In the data rows, 128 means zero.
Some points, one per row:
[104 255  94 154 117 247 106 195 115 186 105 255 119 227 104 230]
[105  76 141  96 132 100 159 106 127 108 152 105 132  99 158 100]
[106 115 134 131 127 129 120 139 124 124 118 144 126 131 125 114]
[104  71 174  93 123  92 160  90 132  99 172  95 133  98 165 100]
[151 162 104 159 125 128 109 167 124 144 112 139 121 141 118 141]
[217  90 103  95 135 102 115 108 125 103 123 103 126 105 116 102]
[102 190 107 203 123 196 118 172 120 210 109 156 126 188 108 203]
[136 162 111 140 127 145 114 134 125 132 111 130 121 116 111 120]
[ 97  74 170  99 132  99 166 101 137 102 171 106 127 100 171 106]
[108  69 152  92 122  92 163  89 130  91 151  97 136  98 133  96]
[112 157 109 160 125 160 120 164 124 145 125 143 126 150 118 136]
[115 255  96 199 117 184 109 185 120 202 105 130 118 249 111 233]
[221  81 112  93 121 108 119 111 139 100 121  99 129 104 109  98]
[105  79 158 104 135 109 136 113 132 116 130 101 121 100 147 104]
[110  68 167  99 123  93 181  93 132 100 154  99 129  98 162  99]
[106 211 104 170 123 173 109 214 125 210 114 170 123 183 114 216]
[ 92  75 191  94 126  93 189  98 129 108 176 103 136  96 165 100]
[105 201 112 165 123 220 112 173 127 155 114 204 130 140 107 188]
[116  90 113 105 125 106 126 107 139 109 127 106 121 107 134 101]
Here are 12 more points, each followed by its number:
[108  82 135  93 135 104 157  94 132 116 134 102 129  99 142  99] 0
[105 169 121 185 130 135 118 135 132 148 111 142 128 142 124 131] 1
[176  88 110  94 130 113 117 111 129  99 117 103 125 103 112 104] 2
[100  69 137  95 126  93 167 100 123 103 132  97 135  97 125  96] 3
[151 127 109 126 123 143 117 120 132  98 117 126 124 127 124 141] 4
[115 171 116 168 125 145 109 152 125 143 114 134 119 189 120 141] 5
[ 98  68 144  93 134  93 146  90 134 102 177 103 128  99 171  97] 6
[163 123 106  99 127 116 117 103 139 104 116 105 136 103 116 116] 7
[110  77 154  96 131 112 133 101 125 109 121 101 136  99 123  99] 8
[111  84 121 102 136 110 139 106 133 108 134 100 135 103 150  96] 9
[124 100 117  99 133 112 126 114 134 111 116 100 131 106 121 103] 10
[107  73 137  98 133  93 152  96 129 102 149 101 127  98 146  97] 11
Which two of these numbered points are nearest to each point below, ignoring the 3 directions in which the first points spread most? Their numbers follow each, nearest first.
[108 161 112 142 125 154 120 146 123 128 114 166 134 190 116 147] > 5 11
[103 255 108 159 120 176 111 167 118 183 103 240 122 169 112 195] > 7 11
[104  71 190  96 132  93 143  98 136  98 165  99 132  98 157  99] > 2 8
[111  91 128  99 132 104 127 105 129  93 116 102 133 105 118 100] > 10 8
[ 98 255 107 177 123 190 116 218 121 243 106 216 118 203 112 202] > 0 11
[102 236 110 217 119 141 108 158 125 174 107 225 119 188 109 187] > 1 5
Here are 12 other points, each followed by its number:
[247  71 110  82 148  97 114  93 128  97 105  96 134 100 117  95] 0
[ 91  80 234  92 133 100 123 113 134 108 111 100 131  96 158 103] 1
[142 255  88 163 120 255 106 238 115 232 102 227 112 244 104 233] 2
[121 164 114 255 127 147 110 168 126 148 103 121 125 163 106 185] 3
[105 164 113 213 119 209 115 152 125 153 112 173 116 154 117 128] 4
[177  90 114  98 138 109 120 108 134 107 131 102 130 105 125  99] 5
[166  79 122  89 135 104 108  99 128 106 112 100 126 103 124  97] 6
[183 116 109  96 133 111 114 109 131 119 116 113 125 106 120 102] 7
[107  68 129  92 129  94 152  98 126  98 147  96 137  97 143  97] 8
[251  63 103  83 140  94 120  84 135  90 103  93 129  96 112  93] 9
[194  89 104 102 127 110 121  91 119 104 115  97 130  99 115 103] 10
[172 130 108  99 138 107 119 109 123 101 113 101 126 100 117 105] 11
The same question for these:
[120 255  92 255 116 200 105 214 114 217  99 255 112 251 102 210] > 4 5
[235  92 105  95 130 111 116  95 125 104 120  99 127 104 116  97] > 9 0
[ 99  79 101  99 124  98 148 105 126  97 139 104 130  99 150 100] > 8 5
[105  89 111 247 116 156 111 175 122 198 109 173 119 176 112 244] > 3 4
[109 255  96 178 118 224 109 164 119 199 102 227 113 236 110 184] > 7 5
[106  70 186  85 132  93  97  93 131 100 162  99 136  98 133 100] > 6 5
